In the data rows, the value 50 means zero.
In each game, the first row plays the second. By how much does the first row win? 10 means about a draw, 20 a big win and 0 a big loss. Wins can go round in a circle. Each row has two weighted sums of its numbers, A and B, taken from their middle values. A row wins by its A times the other's B, less its B times the other's A.
[42 48 42 54 58 40 64 70 39 26 43 40 41 36 79 49]
[24 45 62 52 59 52 40 62 26 49 29 56 64 40 56 37] -> 7
[47 52 31 77 53 58 50 51 28 26 69 39 52 68 67 62]
[46 59 46 67 55 72 53 35 47 44 61 52 44 55 54 60] -> 13
[38 70 50 55 23 31 73 57 54 42 53 39 62 75 40 52]
[43 46 44 50 20 50 57 41 46 36 55 30 52 64 28 52] -> 8
[57 67 43 99 37 46 62 40 55 36 53 49 42 48 77 43]
[40 41 28 62 47 30 50 65 32 32 51 35 67 81 57 58] -> 10
[42 79 34 83 50 57 73 46 53 33 71 71 54 62 47 45]
[53 38 39 47 42 62 42 41 71 49 68 72 26 47 44 64] -> 4
[26 47 43 71 60 57 40 53 56 24 62 53 67 47 27 60]
[57 29 76 50 77 54 34 56 21 52 18 51 42 36 71 72] -> 14
[53 47 41 43 67 56 38 51 45 41 48 51 73 55 21 72]
[35 37 53 44 64 43 19 61 47 55 43 37 61 26 45 54] -> 10
[54 30 38 36 60 54 73 47 63 71 56 41 41 63 64 55]
[39 37 53 53 71 68 41 51 56 58 64 69 45 64 31 59] -> 8
[55 49 48 38 51 22 55 78 39 44 28 64 47 42 47 58]
[37 39 77 75 60 57 38 42 49 60 58 44 32 22 66 37] -> 11
[61 46 85 48 70 56 41 51 45 63 28 55 32 28 51 41]
[28 56 63 54 54 58 47 65 38 39 54 53 51 39 78 30] -> 15
[55 67 36 45 56 18 47 72 24 48 35 66 57 41 56 56]
[50 32 64 39 50 53 37 45 45 68 17 39 49 26 42 55] -> 16
[39 69 49 54 63 50 39 61 37 46 50 65 81 46 40 49]
[51 47 36 48 31 42 49 44 48 42 59 20 68 62 38 64] -> 11
[49 46 65 31 59 51 44 61 36 78 26 64 45 52 56 44]
[60 47 43 37 12 44 48 46 33 37 36 19 46 59 50 63] -> 9
[43 62 66 40 49 65 55 62 54 45 50 61 41 22 60 35]
[51 49 69 33 58 56 41 57 30 58 39 42 52 37 51 38] -> 7
[55 61 46 44 52 63 45 39 57 35 64 60 51 59 42 54]
[43 49 71 59 56 52 47 34 51 60 42 53 41 20 62 26] -> 11
[58 47 59 62 42 38 60 29 84 47 53 43 21 35 44 43]
[66 34 50 43 56 33 54 57 50 79 38 43 46 56 74 52] -> 14
[65 27 50 48 48 59 39 19 46 80 50 33 52 60 59 48]
[49 62 43 39 39 17 52 75 45 43 44 57 36 51 69 45] -> 9
[68 60 22 53 36 27 55 50 63 51 61 68 46 67 39 57]
[45 34 39 58 65 59 36 57 39 41 43 37 69 49 41 87] -> 12
[70 54 31 54 44 29 53 40 78 82 58 59 41 52 54 35]
[64 41 49 63 41 64 40 6 69 59 70 48 38 49 26 54] -> 10
[34 47 59 16 52 52 57 50 77 77 62 63 46 49 38 34]
[53 62 27 55 45 38 58 57 43 59 30 40 83 60 49 72] -> 10
[32 41 59 45 46 53 55 71 26 26 34 30 48 53 64 57]
[16 35 47 56 58 50 40 84 46 60 48 37 77 55 47 59] -> 12
[77 56 53 54 44 40 35 24 46 53 44 43 39 44 55 46]
[67 48 43 49 64 36 59 59 47 46 53 44 32 63 62 51] -> 4
[39 45 48 31 22 42 68 50 69 48 57 41 41 57 42 34]
[27 41 62 51 60 65 40 62 32 54 63 47 75 63 64 55] -> 15
[26 73 62 65 55 51 57 65 47 41 58 66 56 47 68 13]
[53 45 64 57 55 55 58 49 40 51 43 57 42 35 68 42] -> 10
[42 54 59 33 36 46 47 54 52 63 51 54 51 34 51 32]
[32 58 39 51 36 38 66 58 58 42 53 38 66 75 33 43] -> 8
[49 21 67 59 78 89 45 33 53 46 72 63 27 58 59 50]
[77 52 39 72 77 53 56 52 45 40 64 55 55 70 65 60] -> 11
[47 71 42 56 28 28 86 55 61 49 48 71 37 57 58 30]
[69 41 58 57 64 66 54 42 55 60 59 52 33 58 59 65] -> 10
[70 43 44 56 55 29 26 38 45 62 40 25 54 57 60 56]
[46 70 41 70 50 60 39 54 38 45 35 57 73 40 45 61] -> 13
[35 37 64 54 35 51 36 46 53 42 46 47 34 26 36 35]
[52 56 67 56 45 71 53 40 50 32 41 36 33 26 55 52] -> 7
[18 52 27 66 37 57 40 66 50 28 70 47 67 65 42 57]
[45 37 54 37 50 26 27 60 46 53 41 43 66 36 57 35] -> 6
[57 53 57 67 71 68 43 38 60 40 74 67 40 64 57 61]
[48 55 45 47 71 69 56 53 62 62 65 77 40 36 45 49] -> 15
[36 39 78 18 58 52 37 54 33 55 30 33 64 60 39 53]
[41 52 48 58 70 56 37 55 49 69 47 64 68 28 30 49] -> 10
[53 60 56 45 60 64 52 35 64 58 55 74 55 62 27 49]
[50 66 46 48 53 47 50 35 64 70 50 64 60 47 19 57] -> 10
[51 48 50 35 48 36 36 67 18 71 22 49 79 40 68 53]
[48 58 70 58 57 62 48 50 39 45 54 50 46 35 59 32] -> 6
[71 44 37 57 61 32 49 35 62 59 65 61 36 65 52 50]
[30 55 51 44 24 34 59 66 33 44 45 17 62 63 61 44] -> 13
[46 50 48 48 50 58 53 45 66 47 68 70 48 67 43 48]
[57 49 37 55 34 15 57 56 58 57 42 21 44 31 65 43] -> 15
[48 45 37 48 62 26 52 76 50 44 27 68 48 49 53 62]
[56 44 62 30 58 38 42 55 48 72 31 52 52 34 58 30] -> 10
[71 60 42 72 35 53 38 15 72 62 56 46 35 36 51 46]
[55 47 39 55 61 53 42 51 29 45 56 43 64 67 60 63] -> 9
[65 42 48 69 51 49 51 36 52 50 60 53 34 59 73 57]
[46 48 52 62 58 56 33 65 11 40 25 34 75 23 57 53] -> 11
[44 61 55 57 70 57 37 54 54 60 55 69 67 57 44 40]
[38 33 37 31 46 50 30 66 62 67 48 57 39 33 41 41] -> 10
[66 69 36 27 32 32 39 51 39 45 32 48 73 52 36 46]
[51 56 43 58 56 29 55 76 43 32 41 58 53 47 45 53] -> 10
[59 52 56 34 49 53 40 40 30 35 48 44 62 57 45 70]
[35 48 45 32 65 57 52 67 54 38 71 75 57 77 49 43] -> 8
[55 44 39 43 49 51 18 51 36 54 52 32 68 53 46 74]
[42 17 50 48 66 57 63 61 62 59 65 45 43 61 67 49] -> 12
[57 55 55 64 73 75 41 46 55 49 73 72 46 65 49 51]
[23 32 47 51 65 51 38 80 51 59 58 41 89 64 45 60] -> 11
[66 57 65 57 53 64 47 33 26 54 62 55 53 62 82 56]
[26 47 74 34 40 61 32 47 24 33 50 33 77 55 45 49] -> 8
[58 45 68 39 53 54 44 48 47 35 45 43 59 55 37 58]
[56 30 32 42 24 41 55 57 53 57 33 33 29 35 50 59] -> 7
[50 44 57 36 58 68 66 37 71 56 53 47 53 55 30 51]
[47 81 39 47 15 19 65 67 63 41 51 50 60 34 52 28] -> 12
[52 53 53 50 38 49 31 48 32 46 18 22 67 20 47 65]
[47 53 36 58 34 33 61 62 31 16 42 52 35 44 60 56] -> 7
[77 51 57 45 64 72 46 32 50 54 68 57 25 57 55 50]
[62 58 40 52 54 52 30 46 27 38 51 40 73 48 36 70] -> 6
[43 75 47 55 78 60 44 69 42 26 80 78 62 77 56 43]
[25 66 46 69 27 39 82 63 54 43 46 56 62 57 42 24] -> 4
[45 33 38 61 60 36 49 62 29 51 43 28 67 79 77 63]
[67 61 48 24 50 26 82 58 53 84 30 54 46 33 53 46] -> 12
[82 34 79 31 71 61 36 36 65 84 60 62 29 50 60 43]
[51 70 68 39 50 65 39 47 48 47 54 36 52 41 35 53] -> 6
[54 12 15 36 43 17 50 71 59 70 37 23 38 46 58 78]
[59 57 45 51 58 32 56 63 34 34 36 62 52 54 53 58] -> 9
[26 63 67 38 49 33 80 74 51 74 38 66 53 45 49 31]
[54 52 50 29 44 55 61 45 64 43 71 65 44 67 44 39] -> 12
[52 45 37 63 57 50 24 59 30 45 15 36 67 30 54 75]
[20 37 57 62 41 61 72 42 56 52 29 39 45 33 47 48] -> 10
[44 86 70 40 67 49 42 75 29 25 73 67 68 60 53 37]
[17 44 45 64 62 48 24 77 22 51 47 33 90 58 51 55] -> 9
[30 76 32 76 35 38 72 69 58 30 50 61 73 59 51 45]
[42 76 62 59 52 42 89 61 52 51 54 66 45 42 64 26] -> 14
[65 54 23 56 39 46 41 50 37 54 14 30 81 45 40 83]
[46 38 56 41 58 51 52 54 55 62 42 48 35 35 61 29] -> 7
[49 51 63 53 64 64 37 49 48 55 66 59 47 61 67 56]
[60 68 70 61 52 64 54 42 32 41 46 53 58 45 76 33] -> 6
[56 35 52 49 65 65 43 37 56 40 71 68 39 69 42 60]
[67 53 33 47 55 40 46 48 44 40 50 51 52 74 40 70] -> 14
[39 39 59 34 46 47 60 48 26 47 24 26 72 66 54 66]
[52 52 36 24 42 28 71 78 68 52 44 65 33 42 50 49] -> 9
[36 72 47 52 37 46 48 64 23 27 36 33 89 38 58 45]
[24 58 59 38 49 38 61 60 48 51 36 48 63 51 34 24] -> 5
[56 66 55 52 62 52 50 51 43 48 62 67 54 64 54 58]
[69 65 36 26 61 19 71 65 55 66 33 57 43 40 53 33] -> 15
[66 51 69 50 44 71 61 29 34 34 45 22 46 53 54 67]
[52 40 38 39 19 45 33 21 49 67 46 25 57 51 27 61] -> 14
[68 60 39 72 28 49 82 18 56 47 43 36 33 66 50 61]
[73 67 39 49 57 47 40 44 49 60 78 73 53 52 54 38] -> 4
[45 40 74 59 50 77 49 34 51 41 58 50 42 49 60 39]
[47 48 56 54 71 67 35 30 58 62 44 42 53 51 28 54] -> 2
[47 41 72 50 63 64 49 42 44 48 64 46 31 56 74 38]
[32 66 37 60 55 41 41 75 54 51 55 41 76 54 41 54] -> 10
[22 35 36 38 21 28 59 57 58 38 45 29 51 63 38 44]
[34 50 50 69 47 67 52 40 54 43 65 60 51 58 45 43] -> 10
[39 64 63 38 50 59 54 54 46 59 52 63 48 39 57 33]
[48 58 59 55 61 62 47 32 52 50 60 59 54 63 59 47] -> 11
[25 51 79 55 42 64 51 35 41 51 46 47 59 60 54 43]
[68 58 32 51 66 36 62 80 55 51 54 44 42 45 64 53] -> 3
[50 43 51 41 50 69 72 36 72 36 73 36 28 50 36 35]
[52 34 83 50 74 68 37 44 56 67 54 57 33 43 57 47] -> 17
[43 41 58 42 50 64 64 43 58 58 52 33 49 59 50 68]
[50 43 81 20 56 64 44 56 36 44 36 36 56 55 66 60] -> 13
[38 36 44 48 42 43 22 43 80 55 57 53 47 21 28 35]
[28 44 55 34 81 55 36 79 23 49 56 63 71 68 63 56] -> 11
[68 47 38 68 52 57 52 35 48 47 57 53 24 62 63 61]
[51 55 54 68 70 64 47 34 58 55 69 57 49 48 40 49] -> 8
[38 48 68 56 52 53 48 43 50 69 39 35 53 38 60 42]
[46 69 20 74 41 47 56 45 61 34 44 37 63 43 36 53] -> 6
[66 43 46 63 56 57 38 45 45 51 61 49 41 57 53 62]
[52 44 57 58 47 44 43 57 30 58 10 43 53 28 52 64] -> 12
[40 21 43 48 48 75 34 41 74 56 69 58 24 46 42 45]
[42 75 59 72 39 56 54 41 50 32 56 58 53 24 58 22] -> 10
[61 34 40 48 39 53 29 21 51 55 44 24 64 52 26 66]
[72 68 31 49 41 19 58 65 52 51 39 47 46 40 61 24] -> 8
[36 45 62 35 52 68 40 59 41 29 57 55 61 57 40 48]
[60 70 32 72 46 45 66 49 55 50 59 68 55 75 66 39] -> 10
[56 56 38 24 24 34 34 46 41 53 43 38 67 63 28 66]
[35 57 69 75 34 60 38 29 48 33 52 54 50 43 53 34] -> 13
[62 46 51 54 64 44 34 37 66 76 57 68 48 37 44 39]
[57 62 35 39 48 39 37 52 34 56 35 40 80 59 47 69] -> 9
[55 55 45 47 21 20 47 52 57 45 37 34 46 33 64 34]
[18 35 53 73 67 57 54 83 35 42 51 43 58 51 57 56] -> 11
[41 68 50 68 46 43 69 61 57 48 54 64 38 54 60 45]
[81 60 40 76 56 59 49 28 65 57 67 66 32 54 56 55] -> 10
[53 43 59 19 46 54 67 53 63 53 61 61 28 60 49 46]
[48 54 43 61 42 49 39 28 65 73 50 21 63 52 31 56] -> 10
[37 50 40 56 55 54 28 38 64 58 81 69 54 65 39 35]
[61 56 39 57 49 53 48 53 37 43 25 33 70 24 48 67] -> 12
[65 55 46 64 65 67 69 45 60 66 56 47 45 33 55 64]
[34 60 31 57 39 24 55 59 50 54 52 27 78 84 52 43] -> 14
[42 45 55 40 60 64 60 54 55 57 57 45 62 67 31 63]
[50 27 71 39 70 65 43 43 65 64 34 61 22 26 53 39] -> 9
[52 63 80 43 61 53 52 55 46 53 46 66 42 34 59 42]
[41 49 46 44 68 35 38 80 20 48 37 58 69 44 55 59] -> 10
[56 67 42 36 27 43 44 39 54 54 48 59 60 48 26 41]
[33 64 57 70 48 68 53 46 39 16 57 54 54 26 64 30] -> 16
[31 58 65 65 57 63 76 48 53 49 38 46 38 31 63 20]
[43 65 57 39 52 37 42 51 46 48 36 59 63 35 39 40] -> 11
[57 33 35 70 50 47 71 55 51 49 60 39 35 75 71 64]
[55 74 65 31 44 65 59 32 70 56 51 63 38 31 23 31] -> 17
[58 53 42 67 71 55 43 43 51 25 63 69 53 55 45 62]
[72 36 43 46 66 45 40 37 37 54 39 40 53 70 51 83] -> 19
[31 51 64 61 48 57 32 60 35 35 61 45 59 54 71 37]
[49 31 52 39 69 61 46 45 56 54 58 36 40 51 67 40] -> 10
[34 35 57 44 65 58 50 52 53 82 58 53 54 67 50 55]
[47 48 62 40 52 66 55 47 57 42 67 72 47 54 30 51] -> 12
[65 23 38 46 60 37 50 52 43 48 50 34 30 72 64 79]
[51 44 54 31 65 64 43 44 61 68 55 58 47 53 35 52] -> 15
[36 54 40 55 49 59 59 48 68 52 83 44 48 57 46 39]
[56 56 67 69 68 72 64 36 54 38 75 66 46 62 48 66] -> 8
[49 37 38 25 55 52 32 48 53 67 48 47 71 69 26 60]
[63 67 51 61 51 47 59 27 49 58 42 51 52 59 46 44] -> 4
[12 38 38 56 63 56 58 75 46 63 53 41 67 53 45 37]
[52 48 48 51 66 57 43 51 57 44 70 46 64 55 43 50] -> 9
[44 31 40 58 51 52 38 47 35 33 48 31 61 60 55 81]
[37 50 43 38 34 40 45 61 40 46 40 34 63 31 43 51] -> 10
[72 67 18 43 26 41 44 36 62 45 29 33 58 50 12 80]
[41 56 33 37 22 30 62 59 58 38 45 45 46 70 21 49] -> 13
[48 39 67 34 82 67 63 80 53 38 63 61 31 55 57 43]
[57 38 62 69 29 46 51 29 42 56 41 40 35 53 67 49] -> 14
[34 31 63 53 38 59 43 31 64 63 57 30 35 49 40 55]
[19 38 52 30 34 56 37 61 38 51 44 45 57 41 41 46] -> 13
